The rows of M fall into a few groups, and each row is roughly a mix of its group's hidden directions.
M, 157 rows:
[[ 10  -9 -23  37  33  34 -51  -2 -26  14   1]
 [ 40  61   1 -28 -32 -12   9   9  12 -12  -6]
 [-31 -16  44  46  -7 -25  35   6  12  15 -16]
 [  1 -10  38 -32 -40  24  34   0 -30  -9  28]
 [-28   6  27  14 -27 -13  50  22  13 -43  11]
 [ 15   8 -47  14  30   4 -10  14  40 -46  11]
 [ -5 -20   4  28  17 -58  26  -4  14  15 -42]
 [ 21 -19  34 -22 -46 -12  14 -52   9 -13  -6]
 [ 16  13  13  30  -2  54 -33  11  31 -15  30]
 [  5 -12  18 -19 -10  57 -16 -18 -43  -1  35]
 [-17   3 -14   7 -14 -56  51  14  28  -2 -21]
 [-30  -1   7  46  11  -9   1  31   4  56 -21]
 [-21  39 -23  30  -8  19  -9  51  30  -9 -22]
 [-11 -26  22  41   2 -35   7 -15 -26  40 -32]
 [-28 -35  47   1 -32 -35  10 -14   7  -9 -30]
 [ 29  -6   7  18  20 -10 -56  30 -12  35 -26]
 [ -5  -4 -40  25  29  -2  26  12   7 -55  28]
 [ 23  17 -36 -37  21  25 -51 -14 -19  -9   7]
 [  0  31 -34 -10  20 -14   9  38  55 -21  -4]
 [-33   5 -17  35  28 -41   1  -3  44  -5 -27]
 [ 31 -12 -20 -33  16  15 -13 -16 -41 -17  48]
 [  4   5  50  23   4  41 -33   6 -26  35  -7]
 [-37  18 -42  11   7  -9   0  50   2 -33 -22]
 [-41  -7  27  16 -33 -27  52   0  21  -7 -11]
 [-21 -22  50  33 -15  42 -25   6 -25  10   2]
 [ -8 -17  37 -17   8  38  15  -1 -47  15  40]
 [-30 -22   4  38  20 -32 -13  10  13  12 -54]
 [-31  -6  26 -21 -45 -13  52 -17 -19 -12  -5]
 [-37  -3 -28  -8  22 -16  62   6 -29   6   6]
 [  4   8 -21 -54 -24  34   8 -12 -25 -31  29]
 [-20  -2 -15  38   2   6  21  44  44 -33  20]
 [  2 -37   7 -12  19   8   9  -8  -6 -65  38]
 [ 31   0 -55   6  38  -2 -47   1  12   6  -3]
 [ 25  11 -37 -43  19  -7 -35 -11 -41  15 -15]
 [ 23  -5 -48 -22  12  23 -18 -32 -35 -16  31]
 [ 28  14 -26 -14  24  46 -28  29  29 -17  24]
 [ -8  16 -55 -25   1 -36  29  15  23 -31  -1]
 [ -5  20  35 -27 -44 -22  31   0  20   3 -40]
 [ 23 -23 -34  27  41 -29 -28 -29 -14   0 -23]
 [ -8 -14  36  18  19   1  -8   0 -31  67 -10]
 [ 32 -11 -44 -11  31  21 -21 -11 -14 -24  43]
 [-13 -34  19  20   9  26  -4 -16 -56  22  34]
 [ 38   7 -46  -2  45   2 -46   3 -11  -8   2]
 [ 16  13 -32  21  18 -10 -39  12  44 -42 -14]
 [ 27 -25 -12  20  19  30 -41 -10  48   1  24]
 [-22  -6  56  28 -33  27 -16   6 -11  32 -15]
 [-14  15 -12  12 -18 -59  43  13  30  -2 -20]
 [ 25 -14  20 -12 -23  39 -18 -18 -57  18  10]
 [-31 -20  55  23 -32  15   7  -4 -36  16   4]
 [-28 -20  54  26 -22  43 -16  14 -13  13  -3]
 [  8   6 -48  -7  14  46  -3  12 -29   7  45]
 [-15   7  -2  25   6 -61  27  16  20  20 -38]
 [  6  -2  49  29  22  40  -9  38  -4  29  -6]
 [ -1 -53  14   4  24  -1 -10 -23 -51  32  -7]
 [ 37  -4  26 -46   7 -21  17  26  27  25 -30]
 [-24 -27  64  24  -4  12  10   1 -32  19  15]
 [  8  20  62 -17 -44   2   9  18   3 -30   1]
 [ -9  20   5  58   5 -17 -18  -3   8 -30 -49]
 [-10  20  -9  -1 -20 -52  23  13  42   0 -40]
 [  1  43 -18 -60   4  21   2  26  11 -28   2]
 [ -1  -9  26  19 -15 -24 -12   5  47  34 -49]
 [ 35   9 -39  -3  34  18 -54  14  -8 -12  12]
 [ 40  28 -18   2  29   8 -60  19  11 -11  -7]
 [ 19  53   9 -19 -12  36 -37  16  24  -4  23]
 [ 35  34 -23 -11  22  24 -44   9  26 -26  20]
 [-20 -22  53   1  -8   3  28  -9 -55  11   7]
 [ 30 -18  38 -56 -16 -24  21 -15 -21  10   2]
 [ 10   1  17  22  25  28 -53 -13 -34  32 -19]
 [ 39  27  18 -26   7   4 -38 -28 -16  10 -44]
 [-44 -25  25  -9 -48  -6  41 -13   3 -18  -4]
 [ 26  -1 -28 -33  13  29 -40 -23 -15 -38  23]
 [  3  27 -56   7 -13 -35  10   4  33  -7 -35]
 [  1   5 -24   0  25 -17  -5  23  29 -70   9]
 [-30   8  22  16 -34 -47  29   5  -1  13 -42]
 [ 12   4 -52  16  41 -27  -7  16  45  -4   3]
 [-14 -21   5  45  -8 -39   1 -17  39   7 -42]
 [ 30 -15   8  29 -10   6 -62  -5  42   1  -6]
 [ -3  -5 -13  47  11 -14 -39 -19  24  21 -46]
 [-17 -15  46   2 -32 -36  39  18  25   6 -20]
 [-10  -7  48  37  21 -29  18   2  39  25 -16]
 [ -5   7  11  33  -9  48 -52  11  -5  35 -13]
 [-12   0   7  37  10 -53  17  15  35  32 -24]
 [-41   0  21  22 -31 -24  46 -15  26 -21 -17]
 [ -5 -17 -58  19   0   4 -29 -46  17 -21  -6]
 [-33 -31  10   7 -19 -35  52  -1  32  15  -7]
 [ 13 -31 -40   4  48  20 -31  -6 -23   0  28]
 [-37  -5  22   5 -45 -18  57   4  17  -4  -9]
 [  9  -8  11  15  30  57 -42   7  18 -11  30]
 [  7 -13  22 -16  -4 -44 -25 -35   6 -28 -48]
 [ 18  -1  -5 -31  10  51 -16 -16 -48 -11  30]
 [ 32  -8 -42   3  48   0 -30  -5 -38  -9  12]
 [-14 -15  46 -10 -43  19  34 -11 -41   8  -1]
 [ -9  -7  27  67  -8 -12  20  18  34  15 -11]
 [ 28  24   7  11  12  14 -57  31  36 -24  -1]
 [-10  20  16  -9   6   9   1  68 -25  40  -7]
 [-21 -22   0 -22 -29   7  13 -41   4 -44  41]
 [  9 -18  37  25   6  34 -26 -21 -36  43   1]
 [-17 -19  44   3 -17 -43  28 -25  27 -11 -28]
 [-21   2  42  -1 -31 -31  34  18  34   1 -33]
 [ 33  34 -11 -35  29  24 -22  -6 -48  -6  -2]
 [-12  -5  -3   9 -20 -58  53   0  11   4 -30]
 [-28 -16   8  50   0 -40  26  -4  15  19 -37]
 [  4 -27  24 -21  -5 -42 -19 -43  -5 -23 -38]
 [ 39   4 -18 -14  34  16 -50  10 -38  18   4]
 [  8 -24   8 -21  19 -46  25  13 -18  44 -34]
 [ -1   5 -37   7  -5 -56  18   0  53  -6 -11]
 [ 31 -10 -24 -13  45 -45  24 -27 -13 -20   8]
 [  4  29  13  17 -28 -43  30  35  26  14 -28]
 [ 13  -1  12 -43   5 -19   4 -41 -39  35 -29]
 [ 21   6 -20  -6  30  46 -55   5 -17  -3  25]
 [ 30   6 -10 -35 -42 -13  38   3 -25   1  39]
 [ 32   6 -19  -6  37  14 -48  27 -33  24  -2]
 [-41  -6  35  12 -38 -16  47   4   7  17 -20]
 [ 22  14 -47 -45  10  19 -39 -19 -20 -13   6]
 [  8 -18 -14 -35  11  32   0 -47 -34 -10  37]
 [ 16   1   2  44  39 -46 -11   4  27  11 -33]
 [ 18 -22  12 -23  20 -32  32  60  -9  15   2]
 [ 24  18  13  12  36 -40 -21 -12   6  26 -49]
 [-31  -9  20   4 -33 -33  55  -4  -8  24 -22]
 [-13   0  19   9  -9 -52  46  -8   1  32 -35]
 [  3 -22  19 -25 -13 -39 -15 -42   1 -35 -37]
 [ 24 -26 -35   2  46 -29 -24 -14 -33  19 -12]
 [ 17  21 -29 -49  35  16 -26  20  13 -22  24]
 [ 25  21 -36  23  20 -13 -39   4  36   6 -38]
 [ 25 -18   5 -10 -12 -24 -28 -44 -47  11  31]
 [ -5  12  40 -26 -39  44  -9  -1 -32  19  22]
 [ -1  -4  17  -6   7 -39  12  -2  -1  45 -61]
 [-24  -5  26 -16 -44 -26  50 -19 -14  12 -19]
 [ 11   4  -6 -22  10  46 -54 -29 -22 -15  23]
 [-21  23 -21 -38 -20 -54  29 -14  -4 -16 -18]
 [-24  34 -16 -15  -4 -40  34  18 -41  -4 -30]
 [ 29  30 -25  21  35   9 -51  15  30  -2  -8]
 [ -1 -23 -50 -24  19   9 -26 -33 -27 -35  -5]
 [-23 -15  34   3 -24  35  28   6  24 -13  51]
 [-34  21 -30 -12  19 -43   8  -4  43 -31 -10]
 [ 32  26 -37   4  29  35 -33  26   1  -2  30]
 [-29   4  43  12 -49 -12   5 -27  22  18 -31]
 [-41 -18  20  19 -20 -45  43 -20  -1   2 -21]
 [ 14   0 -29 -13   3 -22  17  16  51 -35  43]
 [-22  -7  25 -25 -18  15  32  -7 -64  10  13]
 [  6  14 -28 -22  11  47 -20   9  35 -40  27]
 [-19 -38  16  56   3 -13  -1 -26 -14  28 -29]
 [ 46   3 -17 -25  30  20 -47  -2 -33  13   9]
 [ 35 -11  -7  18  10  15 -73   6  11  19   1]
 [  1   0  14 -41 -19   7  44  -4 -13 -38  43]
 [-27   6   5  24 -17 -45  44   9  12  13 -42]
 [ -1 -47 -10  -9  40   3  -2 -49 -33   9  16]
 [-20   9  28  33  22  -3 -22  -3 -23  36 -51]
 [-25  12  44 -23 -38 -10  44   5  17  17 -22]
 [ 14  -8 -42  -4 -12 -59  44   7   2 -12  -9]
 [-20   6 -19 -10 -47 -29  18   5  50 -31 -10]
 [  7  -9  -7 -15   6 -58  42  -8  26 -23 -31]
 [ 17  -3 -11 -43  15   8  21   1 -48 -21  45]
 [-49 -21 -20  44   5 -24  38  23   7   4   4]
 [  5 -17  13  25   6  26 -40 -29  16 -22  53]
 [-28  -8  38   0 -48 -31  35   4  -4  17 -26]
 [ 19 -15 -34  12  42   5 -39  33 -28  24  14]]

Each list below has one row that fits no group; the rest each fit one group, if only roughly. Name that row.
- K_440: [-32 -26  52  22 -14 -17  30  -8  38  -2  -1]
- K_951: [ 17   3  14  17  13  55 -52  -3 -18  24 -17]
- K_365: [ 28  12 -34 -33  43  25  -9   3 -17 -27  31]
- K_483: [ -3  40 -12  17 -24 -25  32  34  42  -9 -24]
- K_115: [-21 -16  50  17 -24 -29  25  12  44 -12  -8]
- K_268: [-20 -32  45  55  -9  18  20  10  19   9   7]
- K_478: [ -8 -28  41  19 -33 -26   0 -35 -18 -19 -36]
- K_851: [  1 -13  -4 -16   5 -46  12 -45 -25   4 -49]
- K_609: [-19  13 -34 -11 -22  56  15  17 -11 -16  40]
- K_901: [ -4  34  13 -27 -68   9  -7  18 -11 -12 -17]
- K_912: [ 25  28 -46 -55  26   0 -19  -8   7 -14  -4]
  K_912
- K_684: [ 29 -11 -18  33  28  -7 -63  -4  -5  12 -22]
- K_742: [ 15 -32  36   8  11   8 -30 -20 -52  30  11]
- K_831: [  5 -12  10  52   5 -40  12  11  -3  42 -34]
- K_325: [-30   6  29   8 -45  10  52  21  15  10  20]
- K_681: [ 40  21 -30  -3  32   2 -56  10 -18   9 -14]
- K_769: [ -7 -16  45  40  15  26 -30 -13 -30  30 -13]
- K_748: [ 28  17   9 -40   8  19 -34  -2 -54  25   2]
- K_676: [-12  -8   7  47  17 -11  22  26  59 -14  13]
- K_775: [-17 -24  32  58  -2 -34  19  -3   3  28 -17]
- K_406: [-35  14  52  -5 -48   0  33   7  10   1  -9]
- K_664: [ -3 -15  46   2   0  47 -11  -5 -47  23  20]
- K_563: [-18  10   6   9   0 -59   9  -9  10  29 -52]
  K_563
- K_412: [ 21  -6  27 -17   1  13 -41  -1 -55  38   3]
- K_211: [-23 -17  24 -33 -43  -5  50  -6  16 -18  17]
- K_101: [ 21   8 -23  28  32   1 -54   5  -1  24 -38]
- K_538: [ 21  21   0  31  31 -30 -32  24  31  11 -38]
- K_264: [ 17  49 -52 -20   9 -30  -3  12  22 -21   2]
- K_404: [ 43  -8  -7  24  33  31 -47  21  -1  23   9]
- K_484: [-28 -10  23  -8 -34  22  50 -23 -29 -18  22]
- K_343: [ 21  17 -15 -29   3  58 -31  14  21   2  32]
- K_617: [ 11   4  11 -21  20  29  -1 -27 -45  51  23]
- K_30: [-10 -17 -12  39  33 -36  34  -5  45 -13 -10]
  K_484
- K_574: [-26  16  58  -6 -47  -1  20   0  -4  23 -21]
- K_439: [ 23   6  -9   8  -9  42 -62  -1  35   0  17]
- K_717: [-30  -1  35  33 -55  10 -21 -12  29   0  -5]
- K_642: [  9 -14 -29 -15  12  47 -17  -1  -4 -27  55]
- K_32: [-23 -16 -10  62   3 -11 -37  11  20  23 -23]
- K_786: [-36  17  40  -9 -46  13  36  19  -2 -13  23]
- K_993: [ 18  35 -35 -55  -7  30  -8   0 -15 -24   9]
- K_972: [-12 -34  20 -13 -21 -36  28 -30 -46  20  -5]
- K_652: [ 18  18 -30   6  28  24 -63  25   1 -13  -7]
- K_624: [ 30  26 -53 -13  41  -5 -19   6   7 -32   7]
- K_48: [ 15   4 -75 -13  31 -17 -14  12  -2   9  10]
- K_816: [ -5 -49  57  25  -5  21  -5 -15  -1 -11  26]
- K_823: [-24 -27 -27 -12   6 -38  45   7   3 -46   6]
  K_48
- K_584: [ -7  22  33 -18 -27 -45  39   7  22   9 -32]
- K_66: [ 13   5   2  33  11  43 -57  -4 -23  26  -9]
- K_44: [ -9 -11 -17 -27  -9 -49  54  -9  16 -27  13]
- K_843: [ 18  10 -44 -25  43  21  -7  10  -1 -35  35]
- K_588: [ 28   5  10 -15  56  -9 -23  38  22 -26  17]
- K_913: [-14  12   3 -41 -20 -51  45   7 -23   4 -15]
- K_745: [-40  -4  27  26 -26   3  51  22  29  10   9]
- K_596: [-47 -27  23  -6   4 -24  41 -12  21 -34  17]
- K_656: [-31  -8  48 -17 -46   7  32  13  17 -11  19]
- K_921: [ 27   4 -69   1  18 -14 -35 -20  12  -7  -3]
- K_261: [-10   3  11  48   4 -24 -23  16  25  20 -54]
- K_979: [-18 -27  -6  28  11 -51  39 -29   3 -22 -19]
- K_181: [ 26   1 -47   3  35  28 -43 -17  -9  -9  23]
  K_588
- K_599: [ 12  16 -45 -39  17  31 -34  -8  10 -31  17]
- K_905: [ 43 -13 -10  21  33  25 -49  10 -10  27  12]
- K_354: [ 17  17 -19 -40 -13 -26  29 -40   4 -45  -5]
- K_646: [-40 -18  11  11 -37  -1  60  14  -1  13  18]
- K_918: [ 25  43 -48 -14  39  12 -24  19   6   9  12]
- K_46: [ 18 -13 -27 -30  20   6  -6 -35 -55   5  31]
- K_892: [-14 -30  51  -5 -24 -10  34 -15 -23  37  12]
- K_113: [-34 -16  68  13  -1   8  35  16   0   5   6]
- K_411: [ 14   7   1 -16 -11  63 -38 -10 -39   9   8]
- K_47: [ 25 -19 -28  15  55 -22 -26  11 -15  22 -29]
- K_547: [-27   1  20 -12 -36  40  35   6 -29 -28  28]
- K_11: [ 30   9 -11 -56  15  -5  22 -27 -27 -33  18]
- K_981: [-28 -10  12  -6 -31 -37  63   2  10 -11 -12]
- K_366: [-22  -1  50   8 -43 -11  -6   4  16  36 -34]
  K_547
- K_360: [  8  28 -12 -38 -13  57 -13 -24   9 -16  30]
- K_795: [  8  28 -33 -73   3  -4  11  14  -4 -14  -1]
- K_146: [ 18 -45  -4  37  33  20 -42 -17  -7  16  17]
- K_682: [ 23 -24 -21   0  49  16 -28 -22  14 -34  32]
- K_715: [  2 -11 -21 -14   5  45  -3  -7  12 -44  53]
- K_616: [ 25   3 -59 -15  33  16 -20 -12 -37  -9  11]
- K_97: [-32  -9  24  22 -44  53   4  18   5  -5  24]
- K_72: [-19  -7  32 -23 -40 -27  46 -33  -6  -4 -16]
- K_724: [ 50  -1 -19 -22   0  -5 -42 -18 -36  23  21]
- K_282: [ -7 -46  36   5 -26  21  32 -18 -38   2  20]
- K_69: [-29 -34  24 -14 -38  -7  45 -30   6 -18  12]
- K_379: [-26  13  10   9 -27 -21  40   1  48 -36 -22]
- K_729: [ 12  22 -14   7   8  42 -63  -6  -8  34  -3]
- K_328: [ 28 -10 -54   0  41  15 -28 -28  -8 -11  22]
  K_97
- K_852: [-11  -9  -2  37  -5 -29 -12  16  64   9 -29]
- K_173: [  5  51  -5  18   1   4 -36  18 -34  25 -38]
- K_458: [-29   3  46   4 -46   3  43  10  26  -4  11]
- K_110: [-21 -26  52  47 -16 -17  18 -13 -11  24  -9]
- K_329: [ 28   6  -7 -51  30  35 -26  18 -29   4  20]
- K_507: [ 19   6 -27  -1  40  39 -40  18   2 -35  21]
- K_3: [ 16   8  17  15  12  56 -54  -6 -22  18  -1]
- K_153: [-30 -16  46  34 -22 -21  42   1  -6  17 -19]
- K_835: [ 14   7  20  22   9  50 -51  -2 -19  33  -9]
- K_124: [-29 -40  24  48  10 -12  34 -19 -26   4  -2]
  K_124
- K_564: [ 31  14 -53 -16  30  23 -20   1  19  -6  36]
- K_239: [ 29  -1 -29 -26  18  46 -47 -10 -19  -3  16]
- K_884: [-28 -35  49   2 -28  11  -5 -29 -34  21  -9]
- K_674: [ 22 -22  10  55  34   7 -34  11  23  17  21]
- K_423: [-29 -23  42   1 -10 -17  -2 -16 -35  36 -39]
- K_766: [  9  19 -27 -52 -15  11  10   2  14 -43  38]
- K_448: [-18   2  -4  36   7 -35  34  31  46   4 -24]
- K_728: [ 20  22 -60 -25  22  -2 -19   9  31 -25  13]
- K_278: [ 26  31 -11   7   3  43 -61   4  22  -9  -2]
- K_84: [-37 -13   8  53  -3 -23  26  -7  44  -6 -15]
  K_884
- K_128: [ 33   2   3  10  44  13 -43   6 -27  41  14]
- K_245: [-31   7  18  19 -24 -29  55  17  33  -6 -19]
- K_357: [ 27 -17 -56   5  44  15 -25  -2   4  -7  27]
- K_202: [-14   1  28  -3 -52 -24  27 -20  -4  39 -28]
- K_89: [ -5 -15 -19 -22   1   3  43   4  -9 -37  58]
- K_9: [ 43 -11   1  43  19  23 -45  11  -4  26  15]
- K_450: [ 11  38 -33 -58 -17   3  -5  -5   3 -34  18]
- K_651: [-26   3  33  24 -47 -25   9  -7   9  28 -41]
- K_76: [ -8  -7  34  -1   1 -37  14 -23 -27  45 -41]
- K_950: [ 20  -1 -56 -20  30  25 -12 -13 -38   1  23]
- K_975: [-13   5 -41 -17 -17 -17  45 -21  19 -47  -9]
- K_378: [ 15  -8 -21   0  27  19 -56   6  50 -18   3]
  K_378
- K_842: [ 19  -3 -23  -8  40 -10 -29 -17 -46  38 -19]
- K_493: [ 22   4  -6 -19 -13  55 -39 -22 -27   2  31]
- K_168: [-40 -21  14   7 -22 -35  61  -1   4  -6   0]
- K_495: [-35   2  -7 -16 -37 -40  43 -25  -9 -10 -27]
- K_644: [ 31  37 -51 -35  17 -10 -26  18  15  -3 -11]
- K_524: [ 18  24 -26   2  15  48 -36  25  10 -25  32]
- K_561: [-40 -32 -11  45 -23 -16  27 -10  29 -11  23]
- K_688: [-23 -23  17 -21  -1   2  50 -25 -17 -37  35]
- K_8: [ 34  16  11 -17  23  -6 -37  -7 -48  21 -36]
- K_909: [  2 -28 -48  17  10  20 -26 -31 -35  19  27]
- K_2: [-17 -17  40   8 -19 -32  44  -9 -16  42 -15]
- K_969: [ -4 -16 -16 -36 -22  38   3 -22 -22 -34  45]
- K_797: [ 21  34 -49 -43  13 -25 -27  -2 -11  -1 -16]
  K_688
- K_137: [-27   0  37  30 -16 -23  49  20   7  19 -27]
- K_730: [ 20  -2  -2  21 -16  35 -61 -10  27 -16  26]
- K_40: [ 13 -15  25  15   1  -2 -10  -6 -57  49 -27]
- K_283: [ 26 -11 -26 -11  52  -1 -36 -26 -36  15  -2]
- K_391: [ 13  25 -39 -36   4 -46  31  -4  15 -25 -15]
- K_876: [  9  11  -5  17  34  -9 -21  40  57 -26  -7]
- K_772: [ 50   9 -12 -47  33   9 -19  -7 -36  -2   4]
- K_746: [ 21  -2 -28 -55  30  -2  38 -19 -23  -8  14]
- K_705: [ -6  16  11  22  -6   5   7  37  64 -36  10]
- K_26: [ -2  19 -31  29  18  36 -60   8 -11  15   1]
- K_679: [ -5  21  25 -41 -46  32  19 -20 -27  -1  19]
- K_713: [-33 -25 -11  33   1 -31  53   9  13 -29  11]
- K_470: [  6  16 -17   1  23 -69  31   8  15   1 -26]
- K_509: [ 33  19 -45 -11  12 -29 -36   1  34   3 -28]
- K_240: [  5  17 -45 -38  27  -8  20  18  10 -32  38]
  K_509
